|  -32 |    7 |   22 |
|  -60 |   65 |  -66 |
|  -35 |   57 |  -61 |
|   62 | -105 |  109 |
:
|  65 | -66 |
|  57 | -61 |

| -19 |   3 |  39 |  11 |
| -36 | -22 | -56 |  41 |
|  -8 |  39 |  -8 |  -6 |
| -53 | -79 |  14 |   8 |
| -47 |  35 |  77 |  19 |
:
| -22 | -56 |
|  39 |  -8 |

| -13 | -63 | -72 | -80 |
|   3 |  30 |  67 |  66 |
| -28 | -30 |   0 | -37 |
:
|  30 |  67 |
| -30 |   0 |

|  49 |   5 | -19 |  75 | -26 |
|  15 | -22 |  46 |  26 |  53 |
|   4 | -11 |  18 |  22 |  13 |
| -28 |  -6 |  87 |  12 | -10 |
| -13 | -30 |  96 |  11 |  -3 |
:
| -22 |  46 |
| -11 |  18 |

| 106 |  21 |  41 |  32 |
| -28 |  71 |  64 |  72 |
|  32 |  75 |  80 |  84 |
|  31 |  85 |  89 |  92 |
:
| 71 | 64 |
| 75 | 80 |

|  96 | -29 | 102 | -49 |  96 |
| -71 |  15 | -76 |  32 | -71 |
| -77 |  18 | -81 |  34 | -77 |
:
|  15 | -76 |
|  18 | -81 |

|  17 |  -5 | -79 |
| -45 |  12 |  37 |
|  36 |  -3 |  -6 |
| -27 |   1 |  48 |
|  26 |  -3 | -33 |
:
| 12 | 37 |
| -3 | -6 |

|  -2 |  60 | -94 |
| -12 | -17 | -34 |
|  -7 | -20 | -37 |
| -11 | -14 |  -6 |
|  15 |  -3 |   5 |
:
| -17 | -34 |
| -20 | -37 |

|  70 |  60 |  74 |  58 |
|  40 | -76 | -62 | -72 |
| 108 |  60 |  71 |  73 |
| -33 | -33 | -47 | -61 |
|  66 |  58 |  72 |  71 |
:
| -76 | -62 |
|  60 |  71 |
---
|  -59 |  -60 | -101 |   28 |
|  -15 |  -10 |   98 |  -11 |
|  -29 |  -30 |   49 |   -5 |
|  -31 |  -42 |   64 |    7 |
:
| -59 | -60 |
| -15 | -10 |

|  15 | -28 | -18 |  45 |
| -39 | -87 | -33 |  16 |
:
|  15 | -28 |
| -39 | -87 |

|  49 |  84 |  13 |
| -72 |  19 | -54 |
| -47 |  51 | -63 |
:
|  49 |  84 |
| -72 |  19 |

|  88 |  33 |  65 |
|  60 | -74 | -53 |
:
|  88 |  33 |
|  60 | -74 |

|  25 |  36 |
| -75 |  45 |
|  40 |  33 |
|  92 | -14 |
| -74 |  -5 |
:
|  25 |  36 |
| -75 |  45 |

|   1 |  -5 |  -8 |  86 |  -6 |
|   0 |  11 | -12 | -38 |  36 |
|  -5 |   9 |  -4 |  10 |  41 |
:
|  1 | -5 |
|  0 | 11 |

|   7 | -24 | -62 | -67 |
|  -1 |  37 | -28 | -14 |
|  13 |  98 |  24 |  84 |
:
|   7 | -24 |
|  -1 |  37 |
---
| -46 | -54 |  25 |  -1 |   8 |  94 | -69 |
|  34 |  34 |  -1 |  19 |  -4 | -72 |  -9 |
|  21 |  15 |  11 |  23 |  -1 | -44 | -46 |
|  26 |  23 |   3 |  19 |  -3 | -54 | -20 |
:
| -69 |  94 |   8 |  -1 |  25 | -54 | -46 |
|  -9 | -72 |  -4 |  19 |  -1 |  34 |  34 |
| -46 | -44 |  -1 |  23 |  11 |  15 |  21 |
| -20 | -54 |  -3 |  19 |   3 |  23 |  26 |

|  -20 |  108 |
|   67 |  -61 |
|   42 |  -58 |
|  -50 |   83 |
|  -45 |   63 |
| -108 |  -19 |
:
|  108 |  -20 |
|  -61 |   67 |
|  -58 |   42 |
|   83 |  -50 |
|   63 |  -45 |
|  -19 | -108 |

|  94 | -18 |
| 111 |  34 |
|  23 |  55 |
:
| -18 |  94 |
|  34 | 111 |
|  55 |  23 |

| -26 | -73 | -25 |  22 |
|  12 | -63 | -12 |  13 |
|  -5 |  42 | -15 |   7 |
|  25 | -38 | -18 |  17 |
|  -2 |  33 |  38 | -48 |
|  22 |  50 |  -8 |  16 |
| -35 |  45 | -25 |   4 |
|  18 |  82 |  24 | -10 |
:
|  22 | -25 | -73 | -26 |
|  13 | -12 | -63 |  12 |
|   7 | -15 |  42 |  -5 |
|  17 | -18 | -38 |  25 |
| -48 |  38 |  33 |  -2 |
|  16 |  -8 |  50 |  22 |
|   4 | -25 |  45 | -35 |
| -10 |  24 |  82 |  18 |

|  46 | -29 |
|   5 |  25 |
|  16 |  67 |
|  46 | -16 |
| -28 | -41 |
|  74 |  54 |
| -47 | -10 |
| -94 |   4 |
| -28 | -19 |
:
| -29 |  46 |
|  25 |   5 |
|  67 |  16 |
| -16 |  46 |
| -41 | -28 |
|  54 |  74 |
| -10 | -47 |
|   4 | -94 |
| -19 | -28 |

|    8 |    1 |   42 |   18 |  -43 |   30 |
|  -69 |   26 |   64 |   48 |  -17 |   -4 |
|   33 |    5 |  -58 |   40 |   68 |  -74 |
|  -21 |  -23 |  -11 |   92 |  -60 |  -31 |
|   35 |  -14 |   88 |  -49 |   36 |   -6 |
|   72 |  -72 |  -15 |  -55 |  -35 |   -6 |
|  -13 |   13 |   27 |  -82 |  -18 |   98 |
|    4 |  -23 |    5 |   -2 |   61 |  -72 |
|  -32 |  112 |    4 |   13 |   -4 |   60 |
|    9 |   15 | -110 |   17 |   28 |   -5 |
|    6 |   32 |   32 |  -57 |   23 |   26 |
:
|   30 |  -43 |   18 |   42 |    1 |    8 |
|   -4 |  -17 |   48 |   64 |   26 |  -69 |
|  -74 |   68 |   40 |  -58 |    5 |   33 |
|  -31 |  -60 |   92 |  -11 |  -23 |  -21 |
|   -6 |   36 |  -49 |   88 |  -14 |   35 |
|   -6 |  -35 |  -55 |  -15 |  -72 |   72 |
|   98 |  -18 |  -82 |   27 |   13 |  -13 |
|  -72 |   61 |   -2 |    5 |  -23 |    4 |
|   60 |   -4 |   13 |    4 |  112 |  -32 |
|   -5 |   28 |   17 | -110 |   15 |    9 |
|   26 |   23 |  -57 |   32 |   32 |    6 |

|  43 |  58 | -66 |  -3 |  81 | -23 |
|  14 |  15 | -12 |   5 |  15 |  -2 |
:
| -23 |  81 |  -3 | -66 |  58 |  43 |
|  -2 |  15 |   5 | -12 |  15 |  14 |

|  69 |  23 | -38 | -65 |  -6 |  -8 |  27 |  22 |
|  10 |  57 | -51 |  23 |  14 |  31 |  22 | -43 |
| -71 |  47 |  71 |  25 |   0 |  -8 |  53 |  -1 |
|  30 |  89 | -34 |  21 |   4 | -21 | -12 |  -1 |
|  21 | -70 |   2 |   5 |  18 | -49 |  -4 |  -1 |
:
|  22 |  27 |  -8 |  -6 | -65 | -38 |  23 |  69 |
| -43 |  22 |  31 |  14 |  23 | -51 |  57 |  10 |
|  -1 |  53 |  -8 |   0 |  25 |  71 |  47 | -71 |
|  -1 | -12 | -21 |   4 |  21 | -34 |  89 |  30 |
|  -1 |  -4 | -49 |  18 |   5 |   2 | -70 |  21 |

| -32 |  -7 |  -1 |
| -17 |  -3 |   2 |
|  33 |  93 |  39 |
| -15 |  24 |  12 |
|   0 |  15 |   7 |
| -11 | -95 | -41 |
| -11 | -94 | -41 |
| -11 | -95 | -40 |
| -38 | -43 | -15 |
:
|  -1 |  -7 | -32 |
|   2 |  -3 | -17 |
|  39 |  93 |  33 |
|  12 |  24 | -15 |
|   7 |  15 |   0 |
| -41 | -95 | -11 |
| -41 | -94 | -11 |
| -40 | -95 | -11 |
| -15 | -43 | -38 |
